Each row has a name. Each question is about the rows just above it.

[ 79 134 103 121 139 117 207 141 138 200  79 189 173 122  61 147  60 114
 127 198  74 108 125 162  86 129 180 122 184  73]  z_171
[145  91 128 108 131 128 116 106 130 115 135 136 122 115 148 123 163 109
 123  97 149 122 127 121 160 140  96 135  77 141]  z_501
[145  82 170 173 152 175 137 172 145  65 143 113 134  66 101  57 187 185
 145  90 181 115 127 106 140 159  91 102 139 116]  z_506
[118 120 117 136 143 120 117 108 117 105 153 119 159 143  73 172 144 155
 131 126 128 145  96 102 152  81 153 164 146 112]  z_84
[118 120 117 136 143 120 117 108 117 105 153 119 159 143  73 172 144 155
 131 126 128 145  96 102 152  81 153 164 138 127]  z_930
[145  91 128 108 131 128 116 106 130 115 135 136 122 115 148 123 133  67
 187 163 192 188 161 122 137 150 163 118 122 162]  z_575
Times [122] occurs in z_575: : 3
Times [122] occurs in z_171: : 2

[57 57 57 57] -> z_469
[209 209 208 202] -> z_149
[ 58  48 203 203] -> z_622
[ 84 186 208 196] -> z_547
How many times does z_622 hold [48]? : 1
Times [208] occurs in z_149: : 1
How many times does z_622 hold [203]? : 2
How many times does z_469 hold [57]? : 4
Times [209] occurs in z_149: : 2
How many times does z_547 hold [186]? : 1

[111 129 146 100 146 151 148 181 149 150 150 102 111 138 151  95  87 149
 116 152 162  94 111 130 176 157 170  89 120 204  64 137  64 103 161 109
  86 184  77  85 146  89 156 121] -> z_356
[103  71 153 171 168 127 125 192 127  85 133 175 128  65 227 124 123  67
  84 146 192 165 154 100 126 173  79 111 104  72  29  66 121 226 133 189
 121 106 173 160 172 156 129  89] -> z_617
[180  94 145 159 103 114 152  63 133  64 127  61 133 148 136 162 133 134
 169  92 102 133  92 126 143 116 129 168 130 143  95  87 162 119 141 143
 103  81 140 102 145 133 165 131] -> z_452
[206 122 119 171 155 208  92 202 208 169 156  44 148 103 177 132 111 153
 113  82 176 148 131 132 116 112 107 134  95 169  38  53 143  61 131 218
 137 115 185 194 191 187 164 142] -> z_141
Times [169] occurs in z_141: : 2
How many times does z_141 hold [115]? : 1
Times [133] occurs in z_452: : 5
How many times does z_141 hold [143]? : 1

[109 128 141 131  99 101 110 136 164  81 165 128 149 113 160 136 108 123
 119 100 149 124 136 152 142 129 100 174 138 112 125 144 157 122 124 144
 142 165 152 146 137 131] : z_293
[136 107 106 115 142 158 129  98 105 146 132 133 130 143 128 101 112  99
 129 127 105 110 157 162 140  95 128 140 134 144 127 118 131 107  91 135
  88 126 142 137 179 142] : z_223
[128 111 102 135 166 139 121 126  96 136 115 141 135 157  83 105 117 117
 134 118 142 131 167 170  92 126 105 114 143 162  78 137 124 108 145 106
 160 146  97  96 143 124] : z_593
[136 107 114 115 140 158 129  98 113 146 132 133 130 143 128 101 112  99
 129 127 105 110 157 162 140  95 128 140 134 144 127 118 131 128 136 136
 150 136 119 137 125 118] : z_251
[128 111 102 135 166 139 121 126  96 136 125 141 135 157  83 105 106 117
 134 118 142 131 167  69 115 147 149  82 135 109 141 113 116 146 111 123
  75  88 130 123 130 147] : z_492
[100 139 136 129 128 143 160 116 109 149  93 158 109 113 121 113 160 162
 116 126 116 119 130 111 142 166 116 116 121 119 150 142 138 148 145 101
 112  98 119 103  94 120] : z_870
Count of [144] in z_593: : 0
Times [100] occurs in z_293: : 2
How many times does z_870 hold [116]? : 5
How many times does z_223 hold [105]? : 2

[125 133  77  62 133  96  29  83  45 128  96 136  79  95  80  93 119  80
  29 126 109  28 127  96 132  83 126 133  29 114 122  28  85  96] -> z_337
[112  93 117 182 127 131 173  93 136 117 131  65 131 102  93 134 131 152
 114  93  93 200 102 120  98 151 125 120 195 108 126 179 162 121] -> z_398
[122 131 166 107 133 116 117 107 155 143  38 160  79  90 124  77 131 131
 113 168 139 107 132 155 150  50 133 140  98 165 145 154 124 136] -> z_67
[127 144 117 182 127  99 173  93 136 117 144  65 112 102 160 134 127 152
 175  68 139  82 102 120  98 151 125 120 195 108 126 127 162 121] -> z_329
How many times does z_67 hold [133]? : 2
Count of [126] in z_398: : 1
Count of [29] in z_337: : 3
Times [127] occurs in z_329: : 4
Times [128] occurs in z_329: : 0
How many times does z_398 hold [131]? : 4

[161 165 162 115 122 177 157 112]  z_739
[157  71  71 192 112 158 193 137]  z_322
[161 160 132 115 177 177 192 191]  z_180
[161 112 132 161 122 177 157 112]  z_313
Count of [161] in z_313: : 2
How many times does z_322 hold [71]? : 2
Times [176] occurs in z_180: : 0
Times [191] occurs in z_180: : 1
Count of [162] in z_313: : 0
Times [122] occurs in z_739: : 1
Times [158] occurs in z_322: : 1

[167 191 134 168 168  73 191 154 168 154] = z_877
[191 191 191 191  94  73 191  73  91 192] = z_939
[192 155 134 155  94 192 193  51 168  90] = z_362
Count of [167] in z_877: : 1
Count of [191] in z_939: : 5
Count of [168] in z_877: : 3
How many times does z_362 hold [192]? : 2
Times [190] occurs in z_877: : 0

[144 122 114 174 139 125 143 114 115  91 134 144 115 179 181 119 153 114
 164  56 177 180 147 114 141  94 119 132 166 109  84 138  76 122 109 132
 109 108 114 168 100 145 158 132  87 120 113 136 122] : z_937
[173 183  76 164 141 146 162 164 119 129  49 173  87 151  90 138 119 139
 130  93 111 136 141 134 101 150 135 137 139 161  64 138 112  79 137 158
 135 147  91 151 122 164 131 129 114 128 116 102 183] : z_183
[157 119 138 152 146 143 151 160 152  89  95 157 117 151 139 158 105 147
 118 201  94 127 112 110 132 145 128  31 169 127 106 138 150 127 141 135
 146 189 114 129  75  88 117 157 144 122 125 124 119] : z_100
[ 98 143  85 146 130 135 105  89 154 145 124  98 133  47 105 141  99 124
  74 118 153 146 154 116  69 158 141 124 133 155 183 138 104 137 109 172
 151 139 112 118 137 111 135 160 182 152 171 116 143] : z_756
[ 92 123 115 181 137 112 121  93 127 108 127  92 182  97  87 143 147 153
 100 120 147 159  70 153 108 159 121  94 156 113 173 138  77 158 141 148
 104 112 114 181  92  75 159 177  73 125 133 117 123] : z_433
[113 126 100 168 119 136  68 164 152 114  98 113 142  76 152 106 128 106
  92 175 129  87 113 139 154 115 136 176 106 138 151 138 193 149 130 114
 135 121 191 158 155 101 134 140 129 109 114 175 126] : z_175
[ 90  61 166 156 151 127 106 126 173 156 154  90 115  77 144 152 142 128
 109 131 128 153  97  82  74 169 126  88 165 138 162 138 117 144  82 125
 132 108  97 136 123 115 146 145 151 142 162  82  61] : z_77
[ 76 110 151 126  73 108  90  93 115 113 183  76 155 140  89  89 140 106
 103 154 115 109 152 157 106 133 133 110 144 139 171 138 119 174  96 111
 123 101 129  81 131 101  82 136  98 165 113 165 110] : z_109
How many times does z_937 hold [114]? : 5
How many times does z_183 hold [135]? : 2
Count of [114] in z_175: : 3
How many times does z_109 hold [76]? : 2
Count of [125] in z_109: : 0

[133 105 126 131 134 136 133 111 131 129 133 111 107 101 114 128 129 107
 133 103 108 130 103 110]  z_854
[125 110 116 124 123 124 124 125 124 117 125 125 111 107 127 123 121 112
 125 109 121 120 109 114]  z_371
[ 78 156 123  80 121 121  76 129  78 113  76 130 146 154 129  94 125 166
  75 154 128 124 158 154]  z_299
[172  58  98 171 110 111 175 136 171 111 175 138  73  54 143 154 103  48
 177  55 130 102  55  66]  z_311
[113 125 130 112 136 138 112 111 112 127 113 112 122 123 112 115 133 132
 111 125 108 127 125 129]  z_666
[151  75  88 151  95  93 153 153 150  98 152 159  86  71 162 141  93  67
 156  71 150  91  73  79]  z_625
[ 97 145 159  97 156 160  98  88  96 149  95  85 137 141  85 106 154 154
  95 145  86 159 142 144]  z_618
[149  93 141 145 151 153 149  91 146 147 148  91  99  89  93 136 142  95
 151  92  88 145  89 100]  z_301
[148  87 113 146 124 126 149 122 146 126 150 122  94  84 126 113 126 126
 149 126 117 118  85  94]  z_487
[ 84 146 103  86 104 103  81 148  84  96  83 150 138 144 151  98 110 154
  82 144 147 106 149 145]  z_189
Count of [126] in z_487: : 6
How many times does z_487 hold [113]? : 2

[ 83 128  78 143  78 138 208  83  83]  z_710
[195  58 101 215 125 135  64 174 128]  z_932
[ 73 154 118 199 121 138 146 128 184]  z_928
[ 77 128  78 143 128 176 208 105 178]  z_981
[101  58 101 215 128 135  64 128 128]  z_188
Times [128] occurs in z_188: : 3
Count of [78] in z_710: : 2
Count of [101] in z_188: : 2

[ 75  89 123 139  69] = z_727
[140 137 164 137 137] = z_689
[122 122 123 123 122] = z_126
Count of [137] in z_689: : 3
Times [123] occurs in z_126: : 2
Count of [122] in z_126: : 3
How many times does z_689 hold [141]? : 0

[147 143 134 111 134 111 134 114 120 132 133 111 111 176  94 133 139 133
 133 134]  z_353
[100  54 130 114 148 152 162 122  73 144 179 130  99 121 164  99 132 134
 126 178]  z_75
[137 139 182  67 113 160 105 169 105 169 154 152  83 143 105 177 134 138
 158 115]  z_190
Times [134] occurs in z_353: : 4
How many times does z_190 hold [105]? : 3
How many times does z_353 hold [133]? : 4

[210 136 136 210 210 210]  z_185
[131  98 211 161 157 158]  z_365
[102 174 102 102 169 146]  z_394
[121 111 136 210 209  49]  z_964
Count of [136] in z_185: : 2
Count of [210] in z_185: : 4
Count of [102] in z_394: : 3
Count of [169] in z_394: : 1

